In the data rows, the value 128 means zero.
Here are some numbered points:
[224 188 187 187 186 191 195 182 178 169 159 195 142 139 120 112 107 104  98 101 101  89  91  85  89  94 100 106 112
 110 129 139 136 131 135 133 143 132 122 148 123 118 122 113 111 115 103 106 111 115 120 109 120 121 134 124 132] 0
[ 84 195 196 188 175 192 193 182 171 138 156  48 124  43 123 107  67  89  86  71  84  85  84 121  89  68 100 136  90
 119 133 131 129 127 130 122 149  97 105 126 105  97 102 104 107 114 109 127 116  99 132 139 145 148  99 128 172] 1
[254 202 199 185 191 172 194 168 158 154 135 178 122 160  90  99  76  81  86  78  80  83  85  91  94 129 113 121 131
 124 121 128 124 115 117 116  99  95 103  99 100 102  99 100 101 114 116 140 138 165 160 159 168 184 237 230 190] 2
[ 44  76  70  35  92  68  73  92 101 118 117 106 143 145 181 160 203 160 166 181 172 168 166 169 161 178 142 128 114
 143 130 117 150 130 126 130 181 137 140 140 142 150 157 152 145 154 154 147 135 140 114 124 103 105 119 111  79] 3
[ 69  81  71  78  61  59  72  57  71  66  87  84 109 160 117 136 149 153 166 171 165 175 171 170 165 166 170 140 180
 133 140 118 111 127 127 125  84 152 135 133 146 145 145 150 143 133 142 115 124 130 114 107 107 101 110 121  94] 4
[236 184 199 213 188 182 185 181 154 159 136 164 120 125 115 108  73  84  79 110  75  87  88  99 104 132  81 115 156
 129 111 125 111 126 119 119  60  76 109  88  95 106 112 102 100 116 115 147 127 155 145 158 143 180 209 210 202] 5
[215 203 198 189 189 177 169 149 145 146 120 123 106  89  73 113  39  76  75 112  75  88  90 105 100  93 119 125 115
 123 108 120 115 109 110 107 105  35  94  94  98  98 112 103  82 123 122 185 144 146 161 169 152 179 178 187 198] 6
[  0  86  68  97  59  75  48  69  77  75  86   0  93 149 129 118 166 141 163 158 167 178 183 177 178 201 189 156 207
 163 166 152 135 148 135 131  85 180 134 129 138 126 127 147 143 144 152 126 153 166 152 147 148 138 131 124 101] 7
[144 182 189 220 194 206 177 181 175 171 159 111 136 138 105 118  77 105 102 119  89  91  89  98  98 100 118  95 134
 118 110 129 115 131 135 134  99 126 126 120 119 115  98 109 115 114 109 104 111 114 113 125 113 140 129 140 146] 8
[ 96  42  72  77  53  57  67  83  64  64  74  86  86  52 134 101 173 133 150 134 163 176 179 187 180 172 131 185 187
 176 162 158 150 144 145 139 116 175 135 134 128 142 160 147 164 162 155 125 157 148 154 149 162 128 100  96 123] 9
[209 197 195 202 200 199 181 172 171 197 153 165 138 123 114 142  48  95  93  94  80  86  92  80  96  92 120 124 128
 117 123 130 124 127 133 128 114  39 121 109 118 115 104 105  72  97 104 174 114 111 122 115 109 142 136 125 149] 10
[125  96  74  86  59  63  54  45  58  68  71 109  88 104 141 124 129 142 159 159 171 173 179 169 175 164 200 160 155
 157 139 132 126 127 128 127 123 136 136 139 149 148 135 150 144 152 150 130 136 126 127 113 115 109  69  71  79] 11
[255 223 199 182 202 188 171 161 164 144 147 229 123 117 106  75 111  97  88  66  81  87  88 106  88 119 140  99  90
 125 112 136 140 130 130 130 163 188 115 111 118 115  95 103 120 111 105  71 113 115 123 136 156 143 154 160 151] 12
[125  65  75  81  61  71  44  66  59  87  62 105  82  87  94 116 122 114 138 157 160 163 172 143 189 180 165 193 204
 187 181 157 163 167 160 147 135 103 142 144 136 150 144 144 134 147 159 177 154 160 148 146 139 152 137 118 123] 13
[138  98  80  80  96 113  90 108 132 129 152 217 161 179 166 147 181 162 153 136 139 135 137 110 122 121 149 105  88
 115 129 118 144 137 134 134 170 176 136 136 139 135 106 122 128  99 111  78 107 110 116 107 140 142 155 160 149] 14
[148  96  78  75  95  91 117 100 126 144 143 214 161 238 173 171 138 163 152 127 143 139 137 127 119 123 166 125 118
 111 102 122 134 135 133 137 133 122 136 135 140 137 101 120 105 109 109 119 113 129 114 123 134 124 190 192 140] 15
[ 98  86  66  44  77  66  67  71  84  76  98 130 117 136 170 140 168 160 167 186 180 170 169 177 172 171 175 152 115
 145 152 138 150 138 126 131 181 150 135 143 142 142 146 149 152 145 151 146 143 143 140 118 115 123 113 108  78] 16
[255 210 197 208 181 173 183 162 150 127 131 184 100 102 111  89  84  84  80  94  91  83  92 109  94 101 105 102 135
 117 128 131 116 134 129 134 109 147 126 133 123 129 118 114 104 117 106 107 108 108 110 100 108 114 104 100 110] 17
[ 56  72  87 103 104 110 113 135 138 161 147 136 157 208 115 187 165 156 157 166 153 151 148 152 131 150 108 127 166
 122 123 117 115 133 126 126  92  97 140 143 142 143 151 146 123 141 138 158 126 146 115 112  94 110 137 130  98] 18
[210 111  89  92 101 100 131 109 132 145 147 255 171 205 190 172 136 164 164 173 166 146 140 130 139 141 171 117 125
 126 122 119 122 130 125 135 135 121 142 151 150 167 135 147 132 138 139 144 125 132 111 110  95 102 117 102  70] 19
[ 70  83  82  80  99 119  98 121 136 113 157 153 165 177 174 169 160 153 146 140 137 130 121 140 111 105 124 129  82
 118 121 113 145 128 133 137 179 122 134 136 131 126 113 117 109 107 113 121 108 114 117 123 133 148 158 187 166] 20
[141 189 176 146 168 148 108 125 116 109  97  52  84  73  81  79 104  76  80  77  82  95  98 109 106 114 111 121  84
 119 101 107 123 109 101  93 133  89  93  91  97  89  92 110 115 131 138 153 158 164 174 194 192 193 207 211 210] 21
[ 91  58  68  81  67  73  70  88  83  97 102 128 121 139 133 134 180 161 168 164 164 176 175 162 164 173 137 150 169
 143 139 139 129 139 133 130 110 156 133 128 138 139 156 149 163 153 155 126 142 149 143 131 126 122 117 115  86] 22
[118 111 136 166 148 156 184 176 170 177 167 170 172 137 169 140 156 150 142 121 126 116 118 125 113 110  82 107 142
 107 114 120 102 131 139 140  91 170 142 134 136 137 151 130 152 122 124  79 106 104 110  96 116 102  91  92 118] 23
[255 203 197 217 193 200 181 169 173 150 159 222 152 155 130  98 118 101 103  87  84  92  96  93  97  90 137  99 128
 116 135 118 120 138 135 137 114 170 139 124 142 153 123 135 140  99 130  89 118 116 109 107 119 109  90  97  79] 24
[101 104 116 135 123 148 142 144 162 184 174 164 161 168 180 150 153 148 148 137 123 130 126  85 117 109 139 104 117
 116 124 110 114 126 132 133 122 161 140 128 145 148 138 140 144 120 134 102 128 111 109 107 111 100  80  80  85] 25
[172 200 197 181 179 174 158 159 150 124 126  93 108 150  55  94  85  84  81 112  74  84  96 127  87 139  98 112 135
 120 141 132 132 127 133 127 117 129 120 115 115 112 111 109 115  91 108 115 108 129 108 122  97 111 180 181 126] 26
[ 58  77  69  34  80  68  79  91 104 104 112 115 140 116 116 165 174 165 179 145 181 168 165 166 165 158 149 158  95
 135 144 132 146 124 124 123 188 117 143 152 143 142 141 150 144 143 145 169 140 127 128 118 114 109  94  76  85] 27
[244 208 195 192 197 185 188 174 167 159 150 201 132 113  90 107  91  90  89  72  89  86  90  94  93  98 120 123 104
 122 131 132 129 127 129 120 147 113 115 123 110 111  90 100  96 108 106 121 116 119 134 141 149 152 150 153 166] 28
[244 176 177 190 142 146 149 133 114 140 101 139  80  39  90  76  60  77  86  86  93  92  89  73  98 102  89 106 126
 122 115 123  96 111 108 108  79 100  96 104  92  98 118 101 110 125 117 126 135 133 157 167 161 176 142 132 192] 29
[ 70 119 124 152 140 158 149 151 161 158 167 134 155 235 149 150 145 154 141 140 129 129 123 132 110 140 128 100 164
 116 116 121 115 133 132 138  78 169 143 132 146 133 140 138 142 134 125  88 120 136 113 105 110 100 155 157 100] 30
[197 193 193 179 201 199 172 179 174 157 155 149 132 107 117 124  87  95  89  89  83  86  91 103  90  85 112 126  83
 116 134 130 147 122 131 129 169  96 115 125 117 113 100 108  98 102 106 142 111 107 121 118 122 130 136 141 155] 31
[100 171 190 196 190 193 187 187 176 176 154  80 141 141 138 113 119  98  90 106 101  88  93 111  99 104  88  99 129
 117 128 128 124 131 135 131 119 134 136 133 120 106 119 111 113 106 108  93 107 117 116 113 119 135 142 145 143] 32
[153 203 184 181 162 154 141 133 119 110 111  58  90 100  88  39 134  67  81  54  86  89  91  85 112 120 119  92 122
 119 111 121 121 115 114 114 105 201 105  99 101  91  94 101 112 115 108  54 124 133 144 141 182 150 163 164 171] 33
[197 191 203 183 198 178 177 174 158 147 126 119 123 104  61 108  83  83  73  85 106  88  90  82 106 114  91 130 112
 118 114 117 133 123 123 116 132  62 114 121  99 102 106 103  97 118 116 155 131 139 138 149 142 164 190 201 187] 34
[143  80  69  74  65  75  68  63  76 110  96 157 103  93 134 122 157 159 162 174 172 174 172 159 184 160 192 151 139
 156 151 147 140 141 135 133 142 166 130 131 142 142 141 148 163 145 155 126 157 134 151 130 137 126  78  59  92] 35
[184 211 201 186 198 180 183 165 164 156 140 103 106 170  96  85  96  84  83  47  79  85  91  69  92 130 123 113 139
 116 120 122 129 122 126 121  95 151 103 110 106 102  89 103 105 110 112  99 122 149 133 141 169 156 217 202 169] 36
[166 188 199 198 177 176 174 169 149 150 125  91 105 100  75  64 121  69  72  58  73  85  81  90  92 122  83  99 139
 124 138 117 116 119 116 113  91 165  99  90  94  93 113 102 124 105 122  82 135 148 155 162 187 180 189 202 198] 37
[ 75 175 178 165 185 187 188 175 181 167 168  78 145 139 135 148  91 113 112 128 102  96  97 113  98  89 115 122 101
 110 138 124 133 130 137 136 157  98 135 135 134 122 133 124 114 109 118 142 107 103 106 105  89 106 104 115 108] 38
[ 55  90  76  63  69  70  38  50  64  53  71  43  96 146 106 136 121 145 157 178 158 171 178 192 178 201 185 176 169
 155 160 139 145 132 128 130 123 109 133 122 145 144 143 152 147 124 150 175 142 150 122 113  98 105 141 130  91] 39
[ 46  78  69  40  63  43  76  74  83  92  97  64 107 108 146 156 173 152 166 155 164 171 166 166 151 148 134 156 114
 132 126 120 133 124 124 128 157 127 130 142 143 138 160 143 120 140 133 153 116 109 111 109  99  86  79  91 106] 40
[131 195 193 181 193 188 189 175 173 148 159  92 131 102 133 113  95  92  93 100  89  84  98 105  95  79 121 110  87
 116 140 128 135 134 134 136 168 120 123 127 122 108 107 110 103 104 109 115 105 100 116 111 117 134 101 114 131] 41
[160  81  71  67  69  58  63  45  60  75  74 148  83 126  99 125 103 142 143 163 162 176 180 178 180 179 215 180 192
 174 165 163 154 161 148 149 130 113 134 124 141 143 143 144 131 152 155 169 154 161 154 154 142 145 134 124 100] 42
[205 200 195 175 178 170 166 157 142 127 123 117 102  27 105 100  64  80  79  89  83  85  86 105  98  78  97 131  84
 119 126 129 134 123 129 126 163  85 116 120 113 108 109 107  97 109 107 144 107  85 116 114 105 116  70  87 136] 43
[ 91  66  70  65  70  59  63  68  60  80  74  80  84  37 118 119 125 148 152 151 163 171 177 174 188 175 158 188 161
 176 166 172 158 156 145 144 152 139 135 132 133 139 156 144 156 152 152 166 157 141 154 143 145 145  97  76 115] 44
[139  95  74  48  77  66  31  59  60  63  68 125  92 171 108 128 171 150 158 160 188 178 175 164 177 185 176 150 123
 143 131 135 162 125 125 131 190 139 141 151 145 148 139 149 146 167 142 139 136 149 124 112 112  96 159 151  87] 45
[ 41  75  88 102 101 117 104 125 132 159 144 120 175 151 174 159 176 161 161 158 157 154 149 113 128 117 129 117 120
 115 112 114 118 124 129 131 142 140 138 145 146 147 149 147 146 146 142 126 123 116 112 114 107  98  75  67  92] 46
[ 88 102  77  84  65  60  54  43  54  85  67  69  88 182 110 151 101 141 161 158 170 177 184 176 177 207 203 182 196
 153 139 142 131 131 130 129  91  84 132 134 147 141 135 150 118 146 147 188 143 158 131 116  99 111 146 129  76] 47
[224 178 190 209 181 190 194 183 180 183 164 197 145  91 112  91 135 103 103 111  87  95  96  67  95  75  96  78 125
 112 127 125 114 135 135 131 106 189 135 127 127 132 129 120 133 108 110  61 110  91 106 114 121 109  67  61 124] 48
[ 62  99  88 113  96 110 127 118 133 145 144 140 168 175 154 198 103 166 160 142 158 149 145 153 131 135 146 164 144
 119 120 119 110 131 128 135 103  61 142 145 149 147 141 146 121 137 136 183 128 121 110 110  88  98  91  95  88] 49
[255 211 198 174 196 182 191 168 173 130 151 229 129  78 117  95  99  89  82  87  80  85  90 119  90  83 135 104  73
 117 139 133 143 127 133 124 180 144 114 122 116 116  93 105 109  95 105  98 113  95 124 119 132 145 101 133 141] 50
[103  78  93 106 107 116 125 135 139 157 157 176 166 205 170 146 193 161 159 177 140 144 141 123 136 144 108  97 157
 120 125 114 115 124 127 128  89 181 138 131 143 155 154 147 158 122 138  96 125 135 106 111 107  88 135 114  94] 51
[255 212 198 191 202 188 161 165 159 141 142 208 111 129 107  74 133  78  75  64  77  85  92  86 102 114 121 102  94
 129 135 118 146 125 117 114 152 154 104  99 102 104  99 102 112 104 119  97 136 147 154 163 187 178 201 207 194] 52
[105  65  70  57  59  63  71  72  74  60  84 121 110 105 114 122 159 151 162 184 172 174 183 189 174 168 158 155 164
 154 163 151 144 126 139 128 132 158 131 145 137 142 151 148 169 160 155 134 160 150 149 141 137 117 119 100 101] 53
[ 66  60  71  78  63  74  91 101  97  86 112 114 133  97 174 151 166 159 165 173 167 169 170 182 151 147 122 141 149
 132 129 126 116 120 129 126 113 138 133 142 139 149 156 151 149 156 145 143 145 122 126 114 108 104  67  79  90] 54
[164 189 197 188 188 204 163 172 171 135 149 122 139 139 101  90 115  86  91  76  86  87  92 122  98 102 112 112 110
 119 123 133 133 124 131 129 135 146 124 113 110 105 111 103 103 106 101  87 118 123 128 128 151 148 173 182 163] 55
[255 203 199 184 190 188 187 172 166 128 142 237 121  76 102  76 107  90  85 102  87  83  89  93  91  79 110  94  83
 115 135 129 136 131 132 124 164 155 118 124 113 121 107 105 126 104 109  82 112 103 122 126 139 147 119 130 151] 56
[170 162 199 203 197 194 189 192 162 137 145 107 123  97 119  66 147  94  85  91  90  83  84 112  94 109  54  84 137
 125 123 127 126 132 128 129 105 197 112 124 103 109 147 107 153 126 111  37 116 131 126 119 161 138 173 175 177] 57
[202 217 199 192 200 187 169 160 157 143 140 133 118  87 113  97  92  79  80  77  82  85  85  96 100  87 134 123  91
 128 115 115 139 128 125 124 156 114 114 105 113 106  90 104  92 108 112 118 120 107 129 133 145 147 120 146 162] 58
[115  46  69  66  77  73  48  78  63  77  78 112 102  86 111 115 174 146 155 193 172 173 170 157 190 170 141 156 155
 167 166 153 165 150 143 145 164 148 138 127 131 140 169 146 167 155 159 135 150 154 157 143 138 138 126 119 112] 59
[145  93  77  77  62  65  50  50  58  31  63 116  76  51 101  91  97 119 131 155 153 160 165 193 187 186 204 185 181
 192 194 176 167 165 164 159 159 163 144 142 140 150 129 142 151 144 154 143 156 144 150 157 147 147 105 112 114] 60
[ 82  94 128 126 151 158 143 183 171 156 172 142 167 110 175 135 211 149 144 143 133 125 114 131 113 110  56  95  88
 118 114 122 127 126 133 139 167 194 138 145 131 132 169 131 156 135 122  82 115 102 108 113 110  88  86  99 123] 61
[149  89  92 119  92 118 124 123 140 161 148 218 160 192 177 154 166 154 158 181 155 146 138 122 134 126 147 101 142
 121 124 112 105 127 132 130 104 157 143 141 148 149 133 142 140 130 139 100 124 123 117 111  99  97  91  99  86] 62
[145  76  69  85  70  92  61  83  97 128 116 186 129 106 150 175 133 158 161 153 166 171 170 151 163 134 160 167 119
 136 125 121 128 124 124 126 147  81 135 139 143 159 151 153 127 153 149 189 140 117 120 115 102 103  53  48  87] 63
[ 13  71  77  64  67  64  55  64  62  82  75   9  91  78 128 132 142 154 162 154 183 175 173 168 175 152 153 172 134
 144 140 135 132 133 131 124 153 119 135 153 140 140 149 150 153 148 148 144 127 120 117 118 111 100  77  73  94] 64
[253 196 198 188 187 184 181 177 167 158 149 194 138 123 121  97 126  88  90 116  87  91  98 112 102  93 106  96 101
 112 126 133 139 125 133 136 154 158 138 133 134 137 127 129 120 117 118 106 113 110 119 101  99  89  97  97  86] 65
[ 10  49  69  83  57  69  96  94  88  96 106  53 128 115 118 147 147 165 165 199 172 172 164 167 165 147 129 143 163
 150 137 132 112 132 127 129  96 117 132 141 138 140 163 151 166 157 151 141 150 136 133 127 106 106  83  83  93] 66
[109  56  71  47  66  54  68  78  66  88  75 110 102  57 105 124 147 151 146 201 170 177 179 159 196 179 151 160 142
 168 165 167 164 149 146 136 165 116 140 132 129 138 151 144 157 153 153 169 159 147 157 152 120 128 114 103 109] 67
[  0  66  91  89 111 119 124 138 138 145 151  66 163  97 193 173 141 175 160 186 159 146 142 142 131 100 107 114  85
 118 128 120 127 126 130 133 173 103 144 147 142 144 158 147 165 140 141 146 122 100 108 107  85  99  58  58  98] 68
[ 45  52  81  82  83  90 122 130 122 123 139 115 149 113 167 164 163 169 160 139 162 159 152 157 149 140  95 151 143
 128 122 120 109 120 127 127 107 126 139 143 139 148 157 151 164 152 148 141 137 125 117 121 116  96  81  86  93] 69
[131  69  72  74  89  78  93  93  97 108 118 178 140 123 153 183 133 175 174 154 172 162 160 175 162 148 142 174 121
 131 132 128 133 132 127 126 145  76 140 141 145 154 160 151 148 141 147 188 139 125 125 112 101 108  87  86  91] 70
[123  78  88  91  95 115 131 131 142 139 160 206 174 183 170 170 145 145 143 126 126 122 115 144 103  94 114 128 115
 106 128 123 129 124 137 135 132 115 129 124 124 123 106 109 104  97 108 119 118 123 134 138 153 160 175 189 180] 71
[ 73 111 117 153 136 149 154 159 163 169 167 136 165 132 153 171 131 156 154 113 135 127 126 118 112 112 110 131 125
 119 118 126 111 125 128 135 117 123 141 142 145 133 148 138 133 126 128 137 115 104 117 100 106 104  62  65 102] 72
Which three points above are nearest to each new point? Their numbers follow each, nearest first.
[152 125 135 165 137 164 165 175 177 193 173 205 172 130 180 183  99 129 132 114 118 115 108 105 108  94  91 143 124
 118 123 122 117 127 132 140 113  56 140 136 131 138 138 127  91 117 113 171 110  97 105 112  92 108  77  85 126] -> 72 23 25
[ 56  67  72  43  91  77  73  90  90 113 114 103 135  79 160 168 159 166 167 166 159 171 165 173 153 130 140 162  95
 132 125 127 151 118 129 130 190  98 127 133 143 142 157 153 144 154 149 172 143 111 130 120 106  96  63  63  85] -> 27 40 54
[141  70  88 124  97 128 120 134 140 126 163 217 165 171 152 158 149 155 140 154 137 122 122 136 113 102 102 109 139
 118 109 119 113 132 135 135  97 137 133 135 124 129 117 111 114 116 109  94 113 123 127 127 143 146 169 185 184] -> 71 14 15
[125 162 174 142 197 178 174 187 175 188 169 140 164 152 138 167 107 124 109 118 111 101  94  97  99 110  89 131  71
 116 114 132 156 133 133 134 201  52 140 146 132 120 137 124  98 129 111 187 112 117 114 111  81 105 145 138 119] -> 38 31 41
[118 130 136 127 167 153 157 174 173 162 172 164 168 163 165 133 196 139 129 120 126 115 112 107 113 108  98  93  82
 119 120 118 146 131 129 135 179 189 143 146 136 138 127 131 143 120 119  77 111 111 100 113 122 105 119 118 115] -> 61 25 23
[248 215 198 207 187 193 182 160 169 157 146 187 120 119  97  94  74  84  80  63  80  87  86  87 107  95 147 127 119
 124 107 129 120 127 125 117 105 121 113 108 111 105  81 101  92 104 108 110 123 119 140 142 163 159 143 156 169] -> 28 58 12
[239 198 185 173 167 152 152 133 122 110 106 131  81  62  85  90  45  81  77  92  72  89  94 109 102 107 123 118 110
 117 121 115 102 104  98  99  93  70  87  79  97 102  90 112 112 119 140 180 160 165 183 192 185 206 191 199 203] -> 6 29 21
[255 193 196 187 200 193 173 179 171 151 150 242 136 148 105 114  92  90  85  86  74  87  93  95  90  99 113 126 114
 120 128 125 140 137 128 129 135  83 111 103 111 118  99 104  97  95 110 139 110 133 124 139 137 154 186 197 171] -> 28 2 52
[158 189 189 187 160 150 173 140 125 126 108  59  95 104  67  96  34  75  70  86  88  89  93  92 108 111 101 128 153
 122 123 114  94 109 101 106  50  45  97  96  92 100 111 109  98 120 131 174 146 169 163 184 171 189 211 203 196] -> 6 21 34
[194  65  66  41  70  66  54  65  73  81  80 190  91 163 108 134 128 146 157 162 167 175 180 189 176 193 184 180 179
 173 174 163 161 146 143 142 149 112 128 138 135 150 134 144 148 150 157 174 157 180 149 153 140 135 185 150  98] -> 42 45 13
[118  71  95  89 124 119 102 145 138 161 158 186 158 150 149 176 196 160 156 136 151 147 144 133 131 128  87 134  88
 114 112 118 138 127 130 132 179 123 138 148 137 144 166 140 131 151 132 150 120 118 114 112 102  89 113 108 107] -> 46 62 51
[136  84  71  83  59  60  66  60  63  97  79 133 109 101 132 133 136 165 162 179 174 177 174 155 168 161 159 136 158
 140 126 131 118 125 126 130 108 141 137 136 144 155 157 149 159 147 145 125 128 120 116 115 100  89  81  72  89] -> 11 35 22
[ 94 165 179 178 180 178 202 191 186 190 171 100 154 119 149 152  89 115 108  89  97  97  94  90  99 110  88 139 129
 113 119 113 114 130 141 136 112  89 135 132 127 127 124 122 114 109 121 147 103 102  99 110  94 102  97 110 119] -> 38 32 41
[ 23  92  95  96 101 108 133 126 138 144 150  94 158 206 170 170 155 155 164 189 147 153 149 141 138 145 143 121 152
 127 135 118 117 114 127 128 100 125 138 133 148 139 138 150 146 132 148 143 136 141 128 121  99 103 124 114  79] -> 18 46 49
[ 53  89  91 120  98 117 128 128 135 129 154 126 154 144 193 155 155 162 160 168 149 151 144 144 128 110 127 111 133
 119 130 121 105 125 126 132 106 159 136 145 142 143 148 144 148 140 136 108 124 112 116 117 104 103  63  70  89] -> 46 69 25
[ 35  85  78  96 102 116  84 114 127 141 142 116 158 174 163 162 180 158 157 126 146 133 130 114 117 116 125 114 112
 113 125 118 128 135 132 141 150 151 136 136 137 126 123 120 111 109 109 100 107 112 112 116 143 140 145 146 158] -> 20 14 46
[147 192 183 178 167 152 147 133 121 114  97  49  93 100  55  83  66  73  72 111  95  93  96  99 103 112 114 102 121
 115 101 106 110 102 102  97  94  71  98 103  97  93  97 112 117 137 141 155 164 176 179 195 180 200 209 220 204] -> 21 6 34
[ 61  73  68  72  65  71  86  81  88 107 109 106 125 131 120 202  88 164 165 154 173 169 171 179 162 157 157 199 137
 135 133 135 128 126 127 127 134  21 134 147 143 143 158 151 117 162 146 236 145 135 135 114  90 105  93  90  85] -> 70 49 63
[107 114 121 112 132 134 158 162 160 172 165 172 172 133 182 148 180 146 140 122 131 131 123 110 122 104 110 108  84
 110 109 123 131 125 130 134 168 155 144 136 142 139 134 136 133 133 122 113 120 100 114 103 112 105  73  84  98] -> 25 61 72
[  3  62  72  92  81  92 107 104 112 121 131  72 143 142 163 160 141 172 164 195 152 150 139 150 123  97 131  94 130
 119 108 120 104 132 131 135 114 132 140 138 142 131 128 128 132 131 115  99 111 100 108 110 106 120  96 108 140] -> 46 69 68
[100 117 137 151 153 166 165 174 174 167 173 159 182 153 144 168 128 140 130 114 123 114 109 121  99  98  92 131 121
 115 120 117 125 134 133 134 125  88 139 144 135 137 143 129 115 120 118 141 111 112 102 110 102 109 109 121 123] -> 72 23 38
[116  98  82  70 108 105 119 118 139 113 155 188 149 185 149 121 202 165 153 125 135 130 126 144 110 119 131  82 100
 117 104 132 138 126 133 136 151 247 132 135 132 122 102 113 149 115 106  24 116 122 121 134 176 156 181 186 168] -> 14 20 71
[ 74  87  95 105 110 130 100 134 136 142 150 148 156 110 183 168 170 159 154 154 151 143 137 145 130 105 122 131  86
 124 119 117 131 124 125 132 180 120 139 141 146 145 141 144 128 138 132 147 127  96 112 105 100  98  51  65  94] -> 46 68 72
[ 55  45  71  53  85  76  78 120 101 120 120 109 136 140 158 148 222 168 173 159 169 167 162 149 153 178  86 133 123
 135 120 128 139 127 126 131 158 170 134 139 135 144 175 149 171 163 146 131 137 145 123 118 117 103 135 118 103] -> 3 22 69
[ 42  68  73  46  66  52  77  69  70  74  90  54 111 153  95 121 172 162 159 167 173 170 167 133 172 171 139 137 152
 138 131 134 131 122 124 129 126 163 140 144 144 142 158 148 159 150 136 108 128 138 116 103 118  94 146 128  88] -> 4 22 66
[122 100  95 108 110 113 133 126 141 159 148 183 155 195 167 167 144 165 159 148 151 154 144 118 144 137 151 133 149
 118 116 117 118 130 125 133 100 124 139 131 146 157 141 152 141 143 146 150 140 139 119 118 113  99 107  90  76] -> 62 51 49
[184 161 173 175 140 133 160 129 108 124  90  86  75  58  61  82  34  84  82 101  97  90  89  92 102 103  98 108 133
 116 113 115  84 109 106 103  71  71  98  99  92  97 105 104 126 134 130 140 150 154 171 173 170 197 178 180 198] -> 29 6 21
[114 224 198 166 201 193 147 150 155 141 134  47 104 125  61  91  76  80  79  69  69  88  89  97 103 109 153 120  79
 125 129 125 150 114 111 110 164 102 100  87 103  86  76 104 103 104 121 147 147 150 163 176 184 187 210 208 192] -> 21 34 36
[243 199 194 201 187 190 180 179 176 173 154 191 124 116 123 105  96  90  83  64  81  85  85  86  94 112 107 123 112
 125 123 130 129 133 129 130 128 127 117 115 111 113 113 104  95 103 105 115 109 117 122 133 140 135 137 145 164] -> 28 0 31
[102  67  86 109  96  96 157 143 137 151 161 181 169 137 173 180 117 154 145 170 134 129 114 106 115  90  92 113 136
 119 105 121 107 132 131 133  92  85 131 135 118 126 107 112  95 124 106 139 112 114 128 137 122 152 135 152 178] -> 71 20 15
[  0  69  86 104 105 119 118 138 140 154 154  85 164 167 150 176 151 159 146 134 135 124 118 125 102 112  86 122 124
 108 119 123 126 138 137 138 127 114 129 132 124 111 135 111 113 112 107 124 116 124 127 129 141 153 173 184 190] -> 20 71 18
[105 101  93 109 105 113 121 129 142 153 150 178 160 173 164 190 154 150 165 129 150 146 141 138 124 131 131 147 113
 116 136 118 124 123 124 126 144  99 137 151 146 148 146 144 114 126 131 176 122 115 114 104  97 110  87  84  95] -> 49 46 72
[217  90 113 134 127 142 149 157 157 164 164 255 170 155 143 139 162 164 144 147 138 136 125 124 117 105 102  99 125
 116 110 135 116 122 124 128 114 181 143 146 141 162 142 143 166 141 128  89 126 118 108 119 120  95  93  71  94] -> 62 23 25
[231 192 190 223 181 187 196 180 176 162 163 204 156 139 112 119  94  94  94 103  82  94  92  91  88  99 111 107 137
 117 128 119 113 130 136 132  95 127 121 125 120 131 115 113 111 109 113 109 108 108 107 132 113 123 109 128 140] -> 0 17 24
[127 177 200 185 193 169 203 184 158 135 137  52 103 108 106  84 107  87  81  82  90  87  91 106 100 105  82 110 126
 124 114 126 128 127 121 121 107 128 111 106  97  94 118 103 119 123 114 107 130 144 146 155 169 167 194 205 193] -> 37 55 36
[ 65  81  75  68  86  80 112 100 119  92 135 131 153 182 166 157 161 165 161 178 159 145 131 171 134 125 146 108 116
 117 112 123 123 130 129 138 134 153 148 137 143 133 120 128 118 115 113  98 102 112 109 115 110 117 133 163 130] -> 20 14 15
[136  83  70  88  75  81  98  96 109 122 130 190 140 179 155 164 146 171 159 151 168 154 143 118 137 148 138 124 141
 117 106 121 108 120 126 132 105 150 141 155 145 148 122 135 131 133 118 117 112 116 103 111 112 100 127 118 128] -> 62 51 15
[195 187 186 185 161 167 144 139 130 123 111  92  96  90  87 110  39  70  70  75  80  89  94 101 104  90 109 153 128
 120 123 121 119 113 114 120  98  31 104  99 100 102 108 103  75 106 109 172 124 128 133 139 131 139 150 157 166] -> 6 34 29
[206  79  69  70  73  75  71  78  88  72 110 243 129 163 116 151 157 164 164 155 175 167 170 179 167 177 157 159 145
 139 144 129 134 128 126 125 136 131 133 150 143 162 151 154 151 149 151 154 142 148 128 116 121 118 129 114  84] -> 70 35 22
[  0  78  86  82 108 113  93 133 137 153 154  64 169 118 161 149 202 147 144 131 137 128 120 100 101  91  95 100  68
 107 125 125 143 138 134 138 204 167 128 135 119 106 129 108  97 108 101 103 115 103 131 148 153 156 131 147 182] -> 20 46 61
